[[-5.36  3.52]
 [ 8.16  1.33]
 [-4.90  3.95]]
->
[3.52 8.16]

[[ 2.52  2.63  1.45 -0.51  3.50]
 [-2.76  8.15  1.97  2.84 -0.49]
 [ 4.98 -5.40  2.49  1.93  2.69]]
->
[3.50 2.84 2.49]

[[ 2.11  3.92  0.06 -4.23 -3.68]
 [-5.59  3.97  2.67  0.70 -6.52]
 [-1.32 -3.03 -3.84  2.48 -5.16]]
->
[-3.68  0.70 -3.84]

[[-3.45  5.25  0.97]
 [-7.99 -3.75 -1.72]]
->
[ 0.97 -3.75]

[[ 7.81 -3.18 -0.84  2.47  0.47]
 [-5.51 -0.31  0.67  6.75 -4.69]
 [ 4.79  3.98 -7.48 -5.82 -6.56]
 [ 5.61  2.28 -2.32  6.08  0.80]]
->
[ 0.47  6.75 -7.48  2.28]

[[ 4.97 -1.96 -6.73]
 [-3.01  0.39  1.47]
 [ 2.01 -4.45  4.53]]
->
[-6.73  0.39  2.01]
